[[117 148 118 116 118 119 134 124 133 119 129 124 149 136]
 [126 150 140 120 104 138 125 129 131 135 130 137 122 123]
 [113 135 114 123 127 112 138 121 135 116 129 121 148 138]
 [128 127 120 123 130 128 129 144 109 114 125 132 147 146]
 [120 116 134 126 125 123 138 132 111 118 130 149 137 144]]
->
[[113 135 114 123 127 112 138 121 135 116 129 121 148 138]
 [117 148 118 116 118 119 134 124 133 119 129 124 149 136]
 [128 127 120 123 130 128 129 144 109 114 125 132 147 146]
 [120 116 134 126 125 123 138 132 111 118 130 149 137 144]
 [126 150 140 120 104 138 125 129 131 135 130 137 122 123]]

[[141 114 100 105]
 [146 153 130 146]
 [110 124 151 135]
 [105 119 147 132]
 [129 141 139 146]]
->
[[141 114 100 105]
 [146 153 130 146]
 [129 141 139 146]
 [105 119 147 132]
 [110 124 151 135]]

[[136 127 130 130 127 123 127]
 [119 121 129 127 129 130 129]
 [131 113 133 129 130 131 128]
 [136 139 124 128 127 131 127]
 [129 151 123 124 128 129 128]]
->
[[129 151 123 124 128 129 128]
 [136 139 124 128 127 131 127]
 [119 121 129 127 129 130 129]
 [136 127 130 130 127 123 127]
 [131 113 133 129 130 131 128]]

[[126 118 128 135 137 125 130 133]
 [100 129 134 129 148 114 135 108]
 [130 111 140 141 135 133 122 128]
 [124 136 107 113 131 115 149 139]
 [141 135 121 119 114 133 131 136]
 [143 138 120 120 113 133 125 138]
 [117 129 122 122 136 120 139 125]]
->
[[124 136 107 113 131 115 149 139]
 [143 138 120 120 113 133 125 138]
 [141 135 121 119 114 133 131 136]
 [117 129 122 122 136 120 139 125]
 [126 118 128 135 137 125 130 133]
 [100 129 134 129 148 114 135 108]
 [130 111 140 141 135 133 122 128]]

[[146 132 155]
 [116 152 104]
 [114 134 122]
 [136 145 131]
 [108 129 117]
 [123 136 118]
 [115 149 115]]
->
[[116 152 104]
 [115 149 115]
 [108 129 117]
 [123 136 118]
 [114 134 122]
 [136 145 131]
 [146 132 155]]

[[108 108 133 124 149 143 141 112 136 143 138 151 137 131]
 [121 114 125 137 151 121 150 106 132 127 138 135 154 130]
 [120 144 135 149 130 140 139 146 134 100 128 104 144 128]]
->
[[121 114 125 137 151 121 150 106 132 127 138 135 154 130]
 [108 108 133 124 149 143 141 112 136 143 138 151 137 131]
 [120 144 135 149 130 140 139 146 134 100 128 104 144 128]]

[[129 149 147 143 143 148 153 121 140 120 134 122 124 134]
 [125 121 124 122 129 131 133 119 126 128 124 133 132 131]]
->
[[125 121 124 122 129 131 133 119 126 128 124 133 132 131]
 [129 149 147 143 143 148 153 121 140 120 134 122 124 134]]

[[148 134 138 131]
 [152 145 131 138]]
->
[[152 145 131 138]
 [148 134 138 131]]

[[102 125 103 103 146 154 154 140 144 109 134 122 142 153]
 [108 122 141 120 133 115 114 140 121 103 107 124 147 138]
 [154 126 131 108 147 155 137 149 120 150 144 152 111 141]
 [153 103 130 122 104 154 105 127 128 102 110 128 135 103]]
->
[[102 125 103 103 146 154 154 140 144 109 134 122 142 153]
 [153 103 130 122 104 154 105 127 128 102 110 128 135 103]
 [154 126 131 108 147 155 137 149 120 150 144 152 111 141]
 [108 122 141 120 133 115 114 140 121 103 107 124 147 138]]
---
[[147 125 128 137 115 128 126 132]
 [122 140 111 138 117 124 139 134]
 [123 120 126 139 124 124 125 133]
 [116 143 138 134 132 123 135 124]
 [136 121 133 131 121 134 133 150]
 [125 119 130 126 145 140 120 122]
 [126 121 125 137 124 128 126 141]]
->
[[122 140 111 138 117 124 139 134]
 [116 143 138 134 132 123 135 124]
 [125 119 130 126 145 140 120 122]]

[[119 140 119 117 153 131 135 124 143]
 [123 112 121 107 135 131 138 128 111]
 [129 112 113 142 143 129 137 106 132]
 [139 139 122 109 132 121 148 132 130]
 [139 115 119 150 126 131 120 122 144]
 [132 116 119 122 146 114 119 124 145]
 [133 106 123 103 134 121 124 135 126]
 [131 130 121 137 118 104 111 129 124]]
->
[[123 112 121 107 135 131 138 128 111]
 [139 139 122 109 132 121 148 132 130]
 [132 116 119 122 146 114 119 124 145]
 [131 130 121 137 118 104 111 129 124]]

[[129 126 117 122 105]
 [127 122 115 120 103]
 [129 128 120 125 111]
 [129 120 112 118 100]
 [127 122 113 119 101]
 [127 129 122 126 114]
 [126 130 126 128 124]
 [125 117 111 116  99]
 [128 130 124 127 120]
 [127 129 119 124 108]]
->
[[127 122 115 120 103]
 [129 120 112 118 100]
 [127 129 122 126 114]
 [125 117 111 116  99]
 [127 129 119 124 108]]

[[106 149 149]
 [153 103 122]
 [108 151 144]]
->
[[153 103 122]]

[[146 122 123 106 117 148 122 157 133 135]
 [145 122 127 105 117 147 122 157 133 132]
 [138 122 127 105 117 148 122 157 133 132]
 [130 122 130 119 117 153 122 157 133 132]
 [138 122 127 107 117 148 120 157 133 132]
 [135 122 127 119 117 148 122 157 133 132]
 [138 122 125 111 116 148 124 157 133 132]
 [138 128 127 112 127 148 122 157 133 130]]
->
[[145 122 127 105 117 147 122 157 133 132]
 [130 122 130 119 117 153 122 157 133 132]
 [135 122 127 119 117 148 122 157 133 132]
 [138 128 127 112 127 148 122 157 133 130]]

[[113 106 127 131 133]
 [119 123 144 127 136]
 [126 154 109 144 127]]
->
[[119 123 144 127 136]]

[[104 133 127 143 117 128 139 133 127 126 126]
 [116 122 106 135 131 125 112 118 131 105 142]
 [141 128 126 135 128 132 137 124 123 148 142]
 [122 134 117 141 128 128 127 119 128 139 147]
 [135 120 128 102 137 138 129 125 128 127 126]]
->
[[116 122 106 135 131 125 112 118 131 105 142]
 [122 134 117 141 128 128 127 119 128 139 147]]

[[131 104 118 124 111 117 140 144]
 [107 133 118 101 127 127 155 131]]
->
[[107 133 118 101 127 127 155 131]]
